M =
-.48 -.38 -.06 .79 .51
.17 .26 -.47 -.05 -.53
Indices start at 1.
row 1 col 1: -.48
row 2 col 4: -.05
row 2 col 1: .17
row 1 col 5: .51
row 1 col 2: -.38

x =
5,2,6,6,3
6,5,6,2,5
2,2,4,6,4
2,5,6,6,4
3,3,2,3,4
2,5,7,5,5
3,5,4,4,7
Rows and columns are counted from 1.
row 1 col 1 => 5
row 3 col 5 => 4
row 7 col 3 => 4
row 6 col 4 => 5
row 4 col 5 => 4
row 6 col 5 => 5
row 4 col 4 => 6
row 3 col 3 => 4
row 2 col 1 => 6
row 2 col 3 => 6

a =
array([[  50.4,  250.0,    0.5,  130.8,  -67.3,  119.2, -202.2, -243.0,
        -244.0],
       [-210.8,  -40.5, -133.1,    9.6,   69.6,  110.2,  -54.2, -149.6,
         153.5],
       [-101.1,   80.3,  -47.9,  -59.9, -249.9,  132.8,   28.9,   61.9,
         -66.8],
       [ 260.0,   43.2, -101.0,  176.0,  -44.9,   27.5,  -75.1,  -98.5,
        -247.1],
       [ 255.9,  -68.2, -279.4,  -49.8, -146.5,  159.3,  191.0,   99.0,
         -39.3],
       [ 232.2, -177.4, -122.4, -229.6,  176.7,  262.8, -155.2, -178.0,
          97.7],
       [  11.1, -148.0, -238.4,  258.2,  -10.8,  -72.9,   13.7,  224.4,
        -187.6],
       [ -40.8,   21.6, -183.3, -128.8,   -3.2,  -96.5,  143.8, -157.8,
          60.8]])
Rows and columns are counted from 1.
(1, 1): 50.4
(7, 8): 224.4
(5, 8): 99.0
(4, 4): 176.0
(5, 3): -279.4
(1, 7): -202.2
(1, 4): 130.8
(5, 2): -68.2
(2, 9): 153.5
(5, 7): 191.0
(6, 9): 97.7
(4, 7): -75.1
(7, 9): -187.6
(8, 1): -40.8
(2, 1): -210.8
(6, 1): 232.2
(7, 5): -10.8
(3, 5): -249.9
(3, 8): 61.9
(3, 6): 132.8
(3, 9): -66.8
(7, 7): 13.7
(7, 2): -148.0
(5, 6): 159.3
(8, 9): 60.8
(1, 3): 0.5
(3, 2): 80.3
(6, 6): 262.8
(2, 6): 110.2
(5, 5): -146.5
(3, 4): -59.9
(2, 3): -133.1

A =
array([[132, 132, 160, 199, 179],
       [145,  93,  85, 221, 167],
       [153, 108,  60, 213, 163]])
Indices start at 1.
(1, 1)	132
(3, 3)	60
(3, 1)	153
(1, 5)	179
(2, 4)	221
(2, 5)	167
(1, 4)	199
(2, 2)	93
(3, 4)	213

grid = ((-36.086, -38.182, -47.246, -112.249, 48.446, -201.517, -8.988, -192.410, -24.252, -21.889), (-12.189, 158.863, -79.453, -109.371, 4.863, 48.041, 217.203, -68.387, -19.875, 1.200))
Rows and columns are counted from 1.
(1, 1) -> -36.086
(2, 7) -> 217.203
(2, 2) -> 158.863
(1, 10) -> -21.889
(1, 6) -> -201.517
(1, 9) -> -24.252
(2, 10) -> 1.200
(2, 9) -> -19.875
(1, 7) -> -8.988
(1, 5) -> 48.446
(2, 5) -> 4.863
(2, 6) -> 48.041
(1, 2) -> -38.182
(1, 8) -> -192.410
(2, 4) -> -109.371
(2, 3) -> -79.453

arr =
array([[-.56, -.32, -.33,  .00,  .51,  .10,  .14, -.03,  .24,  .28],
       [ .10, -.28, -.38,  .80,  .34,  .05,  .03, -.42, -.07,  .01],
       [ .04, -.39, -.43,  .10, -.21,  .25, -.16,  .04, -.21,  .20],
       [-.33, -.14, -.35, -.15,  .12,  .24, -.23,  .14, -.07,  .15],
       [ .24, -.50, -.59,  .17, -.30, -.09, -.19,  .06, -.30,  .29]])
Indices start at 1.
(1, 1): -.56
(3, 1): .04
(2, 8): -.42
(1, 7): .14
(1, 3): -.33
(1, 8): -.03
(4, 8): .14
(2, 6): .05
(1, 10): .28
(5, 2): -.50
(4, 10): .15
(4, 9): -.07
(2, 9): -.07
(3, 9): -.21
(4, 7): -.23
(1, 2): -.32
(4, 4): -.15
(5, 6): -.09
(3, 8): .04
(1, 4): .00
(3, 6): .25
(2, 10): .01
(5, 4): .17
(3, 2): -.39
(5, 3): -.59
(2, 5): .34
(4, 3): -.35
(3, 4): .10
(3, 5): -.21
